Named moves, each a turn or a mirror, and the order they were made in; the first pair answered:
X (before => after):
[-1.50  0.08  2.14 -1.90 -0.64  0.61  0.63  1.06 -0.83  0.78  2.12 -0.50
  1.03  1.07 -0.47  0.75 -0.24  1.69 -1.62  0.11  1.52] => [-2.11  0.30  2.31 -2.34 -0.10  0.72  0.73  0.59 -0.80  0.33  2.30 -0.19
  1.01  0.89 -0.66  0.76 -0.46  1.44 -1.41 -0.35  0.97]
[-1.81 -0.32  1.89  2.65 -0.52 -1.00 -1.17 -0.21  2.06  0.37  1.83  0.34
 -1.64  3.03  2.06 -2.09  1.83 -2.25  1.70 -1.06 -1.05] => [-1.64 -0.42  1.83  2.74 -0.69 -0.99 -1.09  0.00  2.15  0.49  1.70  0.30
 -1.50  2.88  1.98 -2.03  1.93 -2.13  1.66 -0.75 -0.88]
[ 1.72 -0.75 -0.09  0.91 -2.40  0.33 -1.67  0.76 -0.58 -0.54 -2.46 -1.16
  1.99  0.39  0.58 -0.89  0.47  2.04  0.15  1.25  1.67] => [-1.55  1.65  0.79 -1.19  0.71  1.17 -0.51 -1.84 -0.10 -3.07 -1.73  1.12
  0.59 -1.88 -0.11 -1.13 -1.07  0.13  0.01 -1.07 -1.55]
[-1.75 -1.21 -1.35  0.69  0.91 -0.23  0.57  0.27  0.39 -0.41  0.62  0.37
 -1.09  2.16  0.05 -1.93  0.91 -2.24  1.34 -0.06  0.14] => [-1.38 -1.49 -1.28  1.00  0.41 -0.32  0.53  0.75  0.36  0.05  0.62  0.07
 -0.93  2.52  0.19 -2.02  1.09 -2.14  1.44  0.33  0.61]
D (before => after):
[ 0.47 -0.37  0.17  0.59  0.32  0.82  1.01 -0.87  0.30  0.10  0.04 -0.37
 -0.27  0.55  0.04 -0.26  0.83  0.93 -0.06  0.95 -0.65] => [-0.06 -0.29  0.71  0.42  0.35  1.19  1.26 -0.27  0.14  0.60  0.30  0.03
  0.04  0.76 -0.05 -0.23  0.71  0.51  0.15  1.09 -0.18]
[ 0.81 -0.18 -0.24  0.88 -0.97  0.85 -0.47  1.60 -3.67  2.63 -1.00 -1.94
  0.40  0.33 -0.22  2.07 -1.12  1.58 -1.03  0.43  1.35] => [ 0.59  0.41 -0.93  0.45 -0.23  0.73  0.01  1.16 -4.08  2.25 -1.48 -1.35
 -0.12 -0.85 -0.37  2.41 -2.10  0.86 -0.50  0.44  1.20]
[-0.02  0.78 -0.26  1.29 -1.80 -1.40 -1.70  1.73 -1.75  0.81  2.43 -0.16
  0.54 -0.95  0.02 -2.44  0.90 -1.94 -0.98 -0.06  0.52] => [-0.40  1.37 -0.60  0.99 -1.18 -1.36 -1.11  1.41 -2.16  0.49  1.89  0.52
  0.30 -1.97  0.01 -2.29 -0.29 -2.67 -0.59 -0.12  0.36]
[-0.20  1.22 -0.25  0.43 -0.43  0.96 -0.10  0.85 -1.12  1.26  0.24  0.24
 -0.06 -0.05 -0.74  0.89  0.31 -2.10  1.95  0.63  1.55] => [ 0.73  1.75 -1.69  0.09  0.55 -0.14 -0.06 -0.51 -0.92 -0.36 -0.88  0.41
 -1.27 -1.34 -0.61  0.97 -0.35 -1.81  1.73  0.33  0.29]
F (before => after):
[-0.20 -0.33  0.19 -0.45 -0.16  0.97 -1.92  0.42 -1.17  0.80 -1.41  1.94
  0.66 -0.64  0.97  0.89  0.34  0.69 -0.70  0.12  2.36] => [-0.52  0.37 -0.38 -0.92  1.29  0.44 -1.81 -1.23 -0.57 -0.82 -1.62  2.31
 -0.58 -1.38  0.78  0.65  0.04  0.61 -0.91 -0.80  0.54]
[ 0.97  1.97 -0.39 -2.25  1.06  1.31 -1.05  0.77 -1.52 -0.45 -2.56 -1.23
  0.33 -3.48 -0.36  0.17 -1.90  0.18 -0.99 -0.54 -0.09] => [-0.12  1.80 -0.58 -0.97  2.24 -0.69 -0.51 -1.03  0.49 -2.44 -1.09 -1.19
 -1.32 -1.84 -0.44 -1.92  0.01 -1.39 -0.52 -1.81 -2.90]
[ 2.31 -0.69  1.26  0.32 -1.93  1.45 -1.57  0.09 -0.40  1.31 -1.60 -0.84
  0.78 -0.54 -0.63  2.36 -0.21  2.87 -1.50 -1.21  0.79] => [ 1.91  0.10  0.71 -0.27 -0.24  0.68 -1.41 -1.74  0.21 -0.95 -1.84 -0.04
 -0.78 -1.55 -0.94  1.83 -0.52  2.57 -1.74 -2.53 -1.65]
[ 1.05  1.57 -0.99 -2.95  1.67 -0.28 -0.88 -1.24 -0.89 -0.36 -1.39  0.36
  0.82 -1.60 -0.55  1.89 -0.58  2.24 -1.70 -2.28 -0.79] => [-0.05  0.92 -0.87 -1.13  2.21 -2.12 -0.60 -2.23  0.89 -1.48  0.25  0.01
 -0.28  0.82 -0.46 -0.28  1.81  0.71 -0.98 -2.97 -2.89]
Now pairs of rows:
(two moves a pair)
[-1.94  0.51 -1.58  0.39  0.59 -0.83  1.66  0.56 -0.58  1.07  0.08  0.21
 -0.11 -0.70  0.77 -0.77 -0.55 -3.00  3.47  0.95  0.51] => [-1.49  0.78 -1.78 -0.40  0.58 -0.10  1.59  0.65 -1.01  1.21 -0.49  0.49
 -0.06 -1.64  0.68 -0.05 -1.45 -2.56  3.18  1.14  0.86]	F F
[-1.79  1.00  0.32 -0.19  0.64  0.79  0.92 -0.51 -0.29  0.15  1.11  0.01
  1.06  0.97  0.26 -0.12 -1.56 -1.28  1.45  0.29  1.50] => [ 0.44  0.18 -1.07  0.04  0.60 -1.25 -0.14 -2.43  0.98 -1.93  0.33 -0.86
 -0.66  0.89  0.53 -0.37 -0.70  1.09  0.03 -0.40 -0.60]	D D
[-1.36  0.93  1.22  1.72  1.30 -1.58  1.20 -1.29  2.61  0.11  1.00  0.90
 -1.04 -0.80 -0.61 -0.51 -0.31 -2.45  0.36 -0.65 -1.46] => [-0.14  0.67  1.71  1.37 -0.58  0.55  0.74  1.55  0.72  3.16 -0.04  0.39
  1.18 -1.09 -0.49  1.32 -1.33 -0.90 -0.11  1.02  2.24]	F F
[-2.61  2.09 -0.56  0.64  1.95 -2.05  1.60  0.10 -0.24 -0.31  0.00  1.35
 -2.04  0.06 -0.61 -0.28 -1.67 -5.21  2.95 -1.13 -1.74] => [ 2.87 -0.90 -2.41  3.11 -0.91 -4.82 -0.95  0.35  0.84 -0.17 -1.25 -1.99
 -2.41  2.34  0.28 -0.61  1.03 -0.81  1.33  0.27 -1.19]	D X
[ 0.52 -1.38 -0.01 -1.64 -1.22 -1.06  0.35 -2.21 -0.98 -0.75 -0.79 -0.59
 -0.91  0.83  0.46 -0.07  1.46  0.39 -1.48 -0.20 -0.67] => [-0.09 -1.19  0.84 -2.33 -1.93  0.38  0.57 -1.07 -1.95  0.57 -0.62 -0.49
  0.21  0.47  0.22  0.74  0.62  0.48 -1.56  0.12  0.74]	D F
[ 0.49 -1.63  0.17  0.79 -1.03  0.01 -0.53  0.62  0.05  0.94  0.41 -1.12
  1.61  1.69  0.52  0.03  0.85  0.58 -0.79 -0.57 -0.28] => [-1.45 -0.91  1.24  0.25 -0.11  0.69  0.05  0.10  0.43  0.54  1.27 -0.31
  1.64  1.60  0.37 -0.16  0.60 -0.53 -0.69 -1.30 -0.84]	X F
[-0.43 -0.57  0.27  1.41 -3.16  4.40  2.19  0.32  0.92 -0.49 -1.95  1.66
  0.94 -2.05 -2.37 -0.27  0.07  2.84 -0.48  0.42  1.35] => [-1.90  0.06  0.15  1.33 -1.47  3.52  2.68 -1.49  2.03 -2.59 -1.27  2.44
 -0.51 -2.35 -2.70 -1.17  0.40  1.77 -0.46 -0.99 -1.31]	X F
[ 0.60  0.66 -2.79  1.23  0.77 -2.27  0.19 -0.07 -1.13 -1.72 -1.29 -0.09
  0.01 -1.37  1.04 -0.79 -1.20 -1.00  1.04  0.72 -0.45] => [ 0.50 -0.10 -2.17  2.03 -0.58 -1.97  0.07  1.32 -1.23 -0.16 -0.71 -0.82
  0.87  0.36  1.14 -1.08 -0.24 -1.19  1.47  1.40  0.90]	F F
[ 1.41 -0.81 -1.17  3.24  2.12 -3.47  1.25 -2.22  1.12 -1.25  0.28  0.13
 -1.77 -0.59  0.37 -0.89 -0.32 -0.82  1.67  0.37 -1.21] => [ 1.72 -2.02  0.14  4.07 -0.07 -2.90  0.64 -0.57  1.45  0.89  1.26 -1.10
 -0.19  1.75  0.36 -1.12  1.27 -0.20  1.34  1.33  0.74]	X D
[ 2.01 -1.39 -1.28  0.86 -0.73 -1.54 -0.24 -0.25  0.06  0.44 -0.66 -1.20
 -0.03  0.28  0.41 -0.23  1.05  0.62 -0.24  0.58  0.28] => [-0.06 -0.43 -0.55  0.23 -0.25 -0.03  1.08  0.98 -1.14  1.68 -0.42 -0.07
  0.73 -0.56  0.36  0.20 -0.35 -1.47  0.95  1.20  1.59]	D D
[-1.38 -1.26  1.74  1.28 -1.74 -1.32 -0.29  0.95  1.30  0.77  1.65 -0.75
  0.29  3.05 -0.54 -0.40  1.61 -0.08 -0.03  0.99  1.04] => [-3.47  0.51  1.92 -0.28  0.92 -0.80  0.50 -0.95  1.22 -1.24  1.86  0.98
 -0.79  0.88 -1.00 -0.26 -0.15 -1.76  0.32 -0.52 -1.29]	X D
[ 2.09  0.94  0.62 -2.59 -1.03  0.59 -0.48 -0.59 -1.11 -0.05 -2.04  0.94
  0.99 -1.29 -0.96  3.59 -2.14  3.12 -2.00  0.17 -0.70] => [ 3.81 -1.18 -0.62  0.24 -2.53 -2.65 -1.12 -0.62  0.47 -0.19 -1.51 -0.97
  0.02  1.87 -0.38  1.60  0.88  3.31 -1.47  0.75 -1.02]	F X
[ 0.16  0.23 -0.75 -0.64  0.32 -0.71  0.12 -2.73 -0.28 -0.89  0.93  0.21
 -1.30  0.50 -1.27 -0.27 -0.63  0.99 -2.00 -1.01  0.01] => [-1.32  0.19  0.72 -0.58 -0.53  0.78  0.49 -1.03 -0.66  1.08  2.05  0.26
  0.19  1.67 -1.35 -0.31 -0.27 -0.02 -1.46 -0.46  1.62]	D D
[ 0.12 -0.22 -1.34 -1.07  1.74 -0.53 -2.58 -0.94 -0.60 -1.57  0.49 -2.65
 -1.07 -0.25 -0.29  0.78 -0.28 -0.83 -0.73 -2.48  0.76] => [ 0.20 -1.07 -0.69 -0.23  0.29 -0.23 -2.55  0.41 -0.62  0.11  0.89 -3.44
 -0.10  1.50  0.01  0.44  0.85 -0.89 -0.56 -1.64  2.30]	F F
[-0.63 -0.16  1.46  0.50 -1.14  0.95 -0.32  0.47  0.12  1.06  0.97  0.09
  1.61  0.91 -0.06  0.74  0.18  0.39 -1.41 -0.54  0.88] => [-1.69  1.13  0.50 -0.25  0.80  0.74  0.61 -0.71 -0.13 -0.36  0.53  1.32
  0.43 -0.98 -0.14  0.61 -1.44 -1.21 -0.56 -1.03 -0.44]	D F
[ 0.97 -0.23  0.44 -1.98  0.80  1.77  0.49 -0.82  0.23 -0.53 -0.51  0.82
  0.21 -2.24 -1.34  2.40 -0.68 -0.24 -0.50  1.09 -0.19] => [ 1.77 -1.43  1.21 -1.27 -0.62  1.39 -0.54 -0.57  1.19 -0.21  0.28 -0.32
  0.77 -0.31 -1.37  1.84  1.18  1.33 -1.71  0.98 -0.07]	D D
[-1.67  1.84  1.91 -0.15  1.17  0.05 -0.71 -2.32  1.53 -3.19  1.38  1.16
  1.21 -0.23 -2.06  1.26 -0.08  0.25 -2.95 -1.90 -4.07] => [ 0.62 -0.79  2.12  1.95 -2.42 -0.24 -2.05  0.36  1.52 -0.27  1.60 -1.35
  3.11  2.75 -1.46  1.21  2.30  2.03 -3.32  0.00 -0.90]	D X
[-0.19  1.18 -1.49 -2.09  2.37  0.40  0.93 -0.53 -0.59 -1.02 -0.94  1.59
 -0.12 -3.93  0.78  1.28 -3.15 -0.69 -0.12  1.14  0.26] => [ 1.72  0.00 -3.00 -1.09  1.93 -1.54  0.29 -1.11  0.01 -1.81 -1.73  0.63
 -1.10 -3.36  1.14  0.70 -2.23  0.22 -0.17  1.35 -0.55]	X F
[-0.28 -2.47  3.96  2.30 -1.46 -0.32 -0.96  0.65  1.15  0.23  1.30 -0.66
  0.68  3.97  2.09 -0.35  3.64  0.06  1.13 -0.48  0.06] => [-2.07  0.31  3.59 -0.32  0.13  2.79  0.96  1.89 -1.99  1.19 -0.67  2.07
  1.25 -0.66  1.95  1.98 -1.40 -2.13  2.78  0.26  2.12]	D F
[ 0.33  0.05  0.83  0.48 -0.02  0.52  0.13  0.72 -0.67  0.22  1.32  0.64
  1.73  0.76 -2.09 -1.19 -0.09 -0.05 -0.20 -0.43 -0.39] => [ 0.76  0.46 -0.30  0.28  0.88 -0.13  0.37 -0.22 -0.82 -0.92  0.35  1.09
  0.80 -0.58 -2.01 -1.13 -1.08 -0.06 -0.03 -0.66 -1.28]	D D
[ 1.79 -1.77 -0.85  2.45 -1.70 -2.34 -0.18  0.30  0.73 -0.14  0.38 -1.27
 -0.85  1.80 -0.17 -1.37  1.22 -0.32 -0.16  0.43 -0.60] => [-2.37  0.56  0.97  0.58  0.57 -0.18  1.58 -0.15  0.11 -0.28  1.67  1.26
 -0.54  0.55 -0.85 -1.32 -0.37 -3.42  0.68 -1.02 -1.53]	D X
[ 0.01  1.47 -2.08  0.48  0.18 -1.75  2.07  1.92 -0.86  0.77 -2.85 -0.19
  0.46 -0.93  0.20 -0.09 -2.78 -2.14  1.68  2.07  3.08] => [ 1.54  0.72 -3.31  1.60  0.57 -4.19  1.36 -0.11  0.97 -1.66 -2.91 -1.08
 -1.31 -0.26  0.27 -1.24 -1.04 -1.07  0.96  1.20  0.55]	D F
[ 0.70 -1.52 -1.89  0.71 -0.54 -1.10  0.42 -0.29  1.96 -2.57 -0.01 -1.96
 -0.28 -2.29 -0.10  0.05  1.13  1.05 -0.68 -0.21 -0.61] => [ 0.29 -2.12 -1.45  1.42 -1.19 -1.23  0.47  0.36  2.15 -1.77  0.68 -2.33
  0.17 -0.83 -0.06 -0.38  2.12  0.36 -0.27  0.00 -0.10]	X F
[ 1.42 -0.91 -1.11  1.15 -1.84 -0.71 -0.14  1.82 -0.97  1.79 -1.00 -1.15
  0.36  0.96  0.15 -0.19 -0.19 -0.21  0.92  1.31  1.78] => [-1.13  1.22 -0.93 -0.65  1.02  0.20  1.14  0.27 -1.38 -0.12 -0.79  1.24
 -0.71 -1.57 -0.33 -0.04 -2.16 -2.31  1.55 -0.38 -0.17]	D X
[-1.82  0.19  0.39  0.60  0.10 -0.28  1.38  2.23 -0.01  1.90  0.99  1.01
  0.31  1.14 -0.07 -0.87  1.31 -2.50  1.63  0.47  1.09] => [-1.15  0.49 -1.00  0.76  0.80 -1.14  1.90  1.49 -0.32  0.98 -0.16  1.39
 -0.81  0.15 -0.13 -0.91  0.59 -2.92  2.32  0.72  0.49]	D F
[ 0.41 -0.55  0.75 -1.50 -2.79  1.68 -0.11  3.09 -1.57  1.84  0.72 -1.59
  2.10  0.08 -0.51  0.97  0.50  0.77 -1.66  0.70  1.82] => [ 1.33  0.86 -2.12 -2.54 -0.23  0.28  0.61  0.65 -2.04 -1.17 -1.52 -0.21
 -0.50 -3.56 -0.49  1.31 -2.25  0.48 -1.23  0.03 -0.62]	D D
[-0.64 -0.74 -0.04  1.07 -0.60 -0.36  0.23  1.10 -0.15  0.71  0.68  0.14
 -0.13  0.94 -0.14 -0.28  0.43 -0.64  1.57  0.48  0.98] => [-1.01  0.29  0.06 -0.64  0.33  0.95  0.53  0.34 -0.77  0.09  0.06  1.17
 -0.27 -0.98 -0.28  0.80 -1.28 -0.46  1.09  0.09  0.74]	F X
[ 0.47 -0.16  0.71 -0.16  0.29  0.02 -0.92 -1.36  0.73 -0.52  0.06 -0.40
  0.20  0.23  0.63 -0.59  1.15  1.98 -1.02 -1.37 -1.85] => [-1.98  0.61  1.83 -0.57  0.43  1.91  0.28  0.22 -0.48  1.22  0.60  0.60
  1.44 -0.20  0.51 -0.18  0.02 -0.40  0.41 -0.90 -0.11]	D D
[-0.10 -1.47 -1.81 -0.31 -0.73  0.95 -0.89  4.09 -1.62  1.42 -2.25 -1.67
  1.72 -1.37 -2.14  0.85 -1.75  1.25  0.88  1.60  1.96] => [-1.29  0.27 -2.47 -1.67  1.67  0.71 -0.21  2.00 -1.38 -1.00 -2.53 -0.09
  0.19 -3.45 -2.45  1.13 -3.09  0.38  0.83  0.26 -0.36]	D X
[ 2.62  1.22  0.28 -0.46 -1.18 -0.40 -1.90 -1.05 -2.46 -0.92 -0.02  1.72
  0.33  0.04  0.15  0.85  1.85  0.72  0.15  0.68 -4.52] => [ 1.08  1.47  1.91 -0.68 -1.19  0.45 -1.67 -0.84 -2.21 -0.36  1.20  1.82
  0.97  0.99 -0.09  0.66  2.29  0.09  0.02  0.18 -4.42]	D X
[-1.37  0.24 -1.44 -0.66 -1.60  0.51 -1.27 -0.35 -0.42 -1.33  0.12  1.16
 -0.26 -2.05 -0.26 -0.55  0.72  1.26 -2.40  1.33 -0.09] => [-0.97 -0.54 -1.49  0.42 -1.98 -0.35 -1.37 -0.15 -0.13 -0.93  0.64  0.60
 -0.46 -0.99 -0.15 -1.49  1.85  1.10 -2.10  1.57 -0.11]	F X
[-0.55  0.80  0.74 -2.58  1.89  1.07  0.90 -2.61 -1.34 -0.82 -0.20  0.77
  0.43 -1.29 -1.61  1.69 -1.66  2.31 -1.64 -2.12 -0.70] => [ 1.01 -0.86  0.24 -1.14 -0.88  1.28  0.75  0.55 -2.65  2.47 -0.57 -0.50
  2.28  0.09 -1.07  2.09 -1.10  2.43 -0.75  0.34  3.08]	X D
[ 0.54 -1.66 -0.99  1.24 -0.43 -2.15 -0.89 -0.47  0.06  0.06 -0.13 -1.66
 -1.65  1.74  0.75 -1.20  2.03  0.36  0.29 -0.12 -1.41] => [ 0.20 -0.70  0.13 -0.51 -1.39  1.21 -0.52  1.89 -2.25  2.68 -1.00 -0.86
  0.54 -0.03  0.65  0.95 -0.27  0.61  0.55  0.97  1.71]	D F
[ 2.19 -1.27  0.77  1.54 -3.78  0.51 -1.13  3.24 -0.69  3.01  0.15 -1.81
  2.40  1.32 -0.16 -0.17  0.63  1.07 -0.33  1.12  4.30] => [-0.79  2.10  0.93 -1.59  1.92  0.04 -0.63 -3.16  1.21 -3.89  0.91  1.10
 -1.40 -2.10 -1.23 -0.77 -0.73  0.46 -1.96 -3.73 -3.30]	X D
[-1.96  1.34 -0.61 -0.71  0.93  0.57  1.31  0.17  0.78 -0.77 -0.24  0.85
  0.42 -2.17 -0.21  1.66 -1.15 -0.41 -0.19 -0.69 -0.07] => [-2.58  0.17  0.09  1.20 -0.10 -0.33  1.28  1.13  1.56  0.31  1.11 -0.19
  0.97  0.95 -0.03  0.08  1.06 -1.58  0.63 -0.49  0.44]	F F
[ 2.95 -1.23 -1.31  0.14  1.35 -2.18 -0.29 -0.86  0.10 -1.45 -1.53 -0.68
 -2.60 -0.56  1.63  0.49  1.39 -0.59  0.28  0.15  0.47] => [ 0.82 -1.55  1.20  0.47  0.09  0.13  0.29  1.87 -0.57  1.71  0.19 -0.65
 -0.19  1.47  1.35  0.43  2.24 -2.15  1.01  1.00  3.30]	D D
[ 0.04 -0.68  0.39  0.30  0.11  0.59  1.60 -0.77  0.24 -2.02 -0.19  0.25
  0.00 -1.04  1.05 -0.01  0.29  0.11 -0.62 -0.95 -1.38] => [-0.54 -1.02  1.46  0.63 -0.79  1.33  1.60  0.26  0.35 -0.77  0.56  0.03
  0.93  0.03  0.88 -0.29  0.94 -0.10 -0.72 -0.76 -0.27]	D D
